Here are some points, one per row:
(1.18 1.54 0.23 0.04 0.44 0.79 0.93 0.03 0.17 2.86 -0.99 -1.29 0.68
 0.26 -0.10 1.87 0.92 0.36 -0.06 0.61 0.87 1.27 0.69 -1.42)
(0.60 -0.73 0.86 1.54 0.54 -0.88 0.68 1.75 0.03 -0.60 -0.01 -1.11 -0.44
 -1.90 -0.09 -0.17 0.31 -1.36 0.42 1.20 -1.13 0.17 -1.00 -0.47)
(-0.96 1.16 -0.05 -0.24 -0.35 0.83 -0.69 1.40 1.09 -1.11 0.33 -0.97 -0.72
 -0.35 0.79 -0.23 -1.49 0.59 -1.34 -0.36 0.56 0.72 -0.40 -0.82)
(1.19 0.19 -0.42 -0.01 -0.22 -0.36 2.47 0.18 -0.52 -0.93 0.70 2.53 -0.59
 -0.56 0.90 -1.70 -0.44 1.27 1.38 0.52 0.07 -1.77 1.89 -1.39)
(0.02 0.44 -0.08 -0.42 0.30 -0.25 -0.75 0.22 -1.90 1.41 -1.56 -0.52 1.96
 -0.51 -0.64 -1.05 0.75 1.08 0.79 -1.59 1.24 -0.22 -3.50 0.68)
(0.57 -0.85 0.70 1.47 -0.89 0.93 -0.59 0.61 0.38 0.94 0.49 1.16 0.54
 1.44 0.14 -0.04 0.33 -2.11 0.07 1.08 -0.55 0.55 -1.24 2.00)
(-0.78 -1.63 0.90 -0.30 1.20 0.28 -0.47 0.38 0.68 0.33 -1.79 0.69 0.62
 -0.60 0.60 0.11 -1.83 -0.17 0.90 -0.88 -0.29 -0.06 -0.22 0.22)
(-1.49 -1.58 -0.30 0.22 0.03 1.71 -0.51 0.22 0.66 0.40 0.35 -0.55 -0.83
 -0.12 -1.68 0.87 -0.06 -0.05 -0.61 -0.02 2.20 -2.21 -0.56 -0.10)
(1.53 -0.76 -1.34 -2.20 0.08 -1.52 -1.63 0.13 0.29 0.62 1.58 -0.46 -0.36
 0.44 -1.13 -1.30 0.12 1.04 0.90 1.05 0.01 0.81 0.54 1.20)
(0.23 1.88 -0.77 0.34 0.07 0.97 -1.43 0.75 0.72 -0.31 -0.26 0.70 -2.86
 -0.90 1.01 -1.46 1.42 0.19 0.35 0.38 -0.25 -0.78 0.00 0.73)
(-1.45 0.38 0.91 -0.98 -1.39 -1.66 -0.70 -1.00 -0.42 0.10 0.15 0.63 -1.50
 1.85 -1.47 0.98 -1.21 -1.40 0.29 2.25 -2.21 -0.05 0.47 -1.60)
(-0.15 -0.11 -0.25 0.28 -0.01 -0.54 1.31 -1.58 1.66 -1.95 -1.28 0.13 0.16
 0.56 -1.35 -2.14 -0.43 0.66 0.50 1.14 0.48 1.05 -0.61 -0.64)
(-1.03 -0.02 0.58 0.95 -1.29 -1.80 -0.78 -0.90 -0.20 0.73 -0.17 -0.64 0.38
 -0.97 -0.36 -0.28 0.72 -0.43 0.22 -1.82 -0.41 2.83 0.38 0.83)
(-0.10 -0.06 0.70 -1.49 0.75 0.41 1.32 0.55 -1.59 -0.48 1.68 0.31 1.01
 -0.84 0.55 0.80 0.09 -1.39 1.85 0.22 1.19 0.18 0.44 1.03)
(0.64 -1.11 -0.24 1.03 -0.76 -0.46 0.10 -0.39 -1.72 -1.35 0.24 -0.67 -0.88
 -1.27 0.52 1.60 0.93 -0.49 1.09 -1.82 -0.81 0.10 -0.28 -0.32)
(1.10 -1.02 0.27 1.41 0.72 -0.73 -0.58 -0.89 0.54 -0.86 0.54 0.96 -0.32
 -2.82 -0.36 -0.15 0.79 -0.19 0.03 0.19 0.69 0.58 0.41 0.42)
(-1.17 1.68 -1.82 1.33 -0.77 1.05 -1.24 0.13 -0.82 -1.00 1.29 0.48 0.86
 1.00 -0.03 0.55 -0.56 1.48 0.73 0.28 -0.15 1.32 -0.17 -0.31)
(0.58 -0.70 -0.46 -0.29 0.22 1.96 0.56 0.28 -0.38 2.21 0.96 0.84 0.37
 -0.96 -0.06 -1.17 -1.04 -0.59 -1.91 -0.85 -1.91 1.05 0.50 0.19)
(-0.67 -0.03 0.03 0.96 -1.32 0.04 1.38 1.49 0.14 0.73 0.82 0.44 1.79
 1.59 1.02 -0.12 0.33 0.27 -0.89 -0.60 0.62 -0.03 -0.11 -0.10)
(-0.38 -0.31 2.10 -0.84 -0.92 1.33 -0.83 0.61 0.42 -0.85 -0.79 0.78 0.02
 0.66 0.34 2.46 1.42 1.59 0.71 -0.01 -1.06 1.03 1.36 0.67)
(0.77 -0.42 -1.79 -0.45 0.20 -0.79 0.85 1.27 -0.09 0.57 -1.15 0.53 -0.53
 1.39 -0.31 -0.82 1.01 -0.26 0.51 -1.89 0.41 0.56 -0.40 -0.15)
(0.23 -0.79 0.93 -1.41 -0.63 1.18 -0.97 -0.46 -0.35 -0.77 0.28 0.16 1.70
 -0.14 -0.09 -1.51 0.91 -0.89 1.07 -0.99 0.92 0.56 0.67 -0.30)
(0.03 0.37 0.74 1.07 -0.21 -2.18 0.28 1.17 -1.45 0.19 -0.84 0.94 -1.32
 -0.57 1.14 0.04 -1.95 1.34 -0.36 -0.30 2.56 0.13 -0.74 1.44)
(0.54 1.82 -0.14 -0.31 -1.19 0.59 -1.31 -1.36 -0.43 -0.84 0.17 0.27 -0.58
 -1.24 -1.42 -0.05 -0.03 -0.20 0.10 -0.39 0.05 -2.49 1.44 -0.03)
(-0.25 -1.10 -0.69 1.19 1.26 0.14 0.37 -0.19 -1.47 0.63 0.00 -1.13 0.03
 -1.18 -0.76 0.40 0.15 1.60 -0.18 -0.22 -1.52 -1.07 -0.07 1.89)
(-1.83 0.37 -0.56 -0.88 0.28 -0.04 -0.29 -0.96 -0.64 0.85 0.78 -0.75 0.73
 -0.04 1.71 0.01 0.45 -0.54 -0.76 -0.71 -0.17 -0.09 0.86 1.68)
(-0.99 -1.70 -0.24 0.54 -1.21 0.54 -0.56 -1.21 0.17 0.28 -1.19 0.02 -0.48
 0.01 1.01 -1.17 0.12 0.93 0.50 1.30 -0.81 -0.76 0.16 -1.41)
(0.68 -0.41 0.89 -0.37 1.55 1.45 -0.25 -2.59 -0.63 0.82 1.18 -0.46 -0.50
 -0.50 0.31 0.38 0.95 -0.13 -0.34 -0.04 0.02 0.82 -2.03 -0.89)
(-0.13 1.32 1.32 -0.03 0.13 -0.47 1.79 -1.50 1.26 -0.34 -0.41 -0.07 -0.88
 0.52 -1.46 -0.43 0.08 -0.96 -0.19 -1.48 0.08 -1.87 0.05 0.98)
(0.11 2.06 -0.22 0.47 -1.29 0.53 -0.38 0.20 2.38 0.45 1.01 0.14 0.03
 -0.43 -1.01 -0.07 -1.89 0.27 2.35 -0.67 -1.41 0.40 -0.44 -0.65)
(-0.04 -0.82 -0.37 2.05 0.42 1.76 -0.49 -1.54 -0.87 -0.22 0.08 -0.54 -0.20
 1.67 0.07 0.02 0.66 -1.89 -0.51 -1.08 0.14 0.87 0.70 0.51)
(-1.98 0.39 -0.81 0.41 1.67 -0.91 -1.02 2.09 0.84 -0.15 0.07 0.40 0.99
 -0.45 -1.46 -0.13 0.34 -0.80 0.37 -0.76 1.63 -0.74 -0.01 -2.02)
Along one direction, these points spread out more than along any other. Take the direction at right angles to it along which they spread out most. Then take the direction at right angles to both along which they spread out most. Go by this last direction. For each point below, how far along it does it lie, from 0 to 99? The average is 50, and the first point in the table lies past the average. One standard deviation of the points above along it is 16.
(1.13 1.85 0.56 1.57 1.32 -1.04 -0.74 0.06 0.80 -1.38 -1.12 -0.49 -0.01
 1.17 -0.22 -0.56 -0.48 0.93 0.84 0.26 -1.11 -0.78 1.41 -0.27) 52
(0.82 0.91 -1.21 -0.70 -0.34 -0.48 0.18 -1.41 0.06 -1.68 0.19 -0.48 -0.44
 -0.60 -0.51 -1.05 0.36 -1.96 -2.02 0.84 -0.30 -1.10 0.38 -0.98) 33
(-0.08 -2.52 -0.45 0.43 -1.22 -0.43 0.12 -0.07 -0.22 0.66 0.58 -3.07 -1.62
 -1.20 0.97 -1.55 -0.63 0.38 0.12 -1.42 0.85 0.16 0.61 0.48) 34
(-1.17 0.55 -1.31 -0.36 1.02 0.51 1.35 -0.88 -1.35 0.32 -0.38 -0.33 1.51
 -1.02 0.74 -0.07 0.42 -1.18 0.54 0.09 -0.36 0.04 -1.12 1.81) 43
(1.11 0.62 -0.83 0.05 -1.97 0.83 -0.15 -0.04 0.41 -1.32 0.10 0.79 1.67
 -0.51 1.13 2.11 -1.29 1.15 -2.16 -0.62 -0.54 1.00 -0.60 -0.22) 64
(-1.64 -0.04 0.62 -0.50 1.94 -0.20 0.12 -0.17 0.63 0.52 1.67 2.23 -1.19
 0.48 0.76 0.77 1.99 0.83 -0.26 -2.36 -1.70 0.64 -2.26 0.30) 50
(0.56 -0.22 1.03 -1.94 0.70 -0.15 0.07 1.61 -0.97 -1.13 -1.39 -1.00 -0.57
 1.00 0.75 -1.01 -0.56 -0.22 -1.15 0.61 -0.82 -0.56 0.18 0.14) 49
(0.44 -0.52 0.66 0.37 1.64 -2.53 -0.21 1.16 1.45 0.94 0.84 -0.33 1.89
 -0.38 1.08 0.13 1.58 0.67 -0.36 -0.37 -0.34 -1.96 -0.84 -0.88) 52
(-1.14 -0.42 2.05 -0.15 -0.50 -0.88 0.66 0.71 -0.67 -1.02 1.38 -1.44 -0.28
 -1.16 -2.17 -1.21 1.46 1.84 -0.69 0.76 0.48 -0.10 0.54 0.59) 39
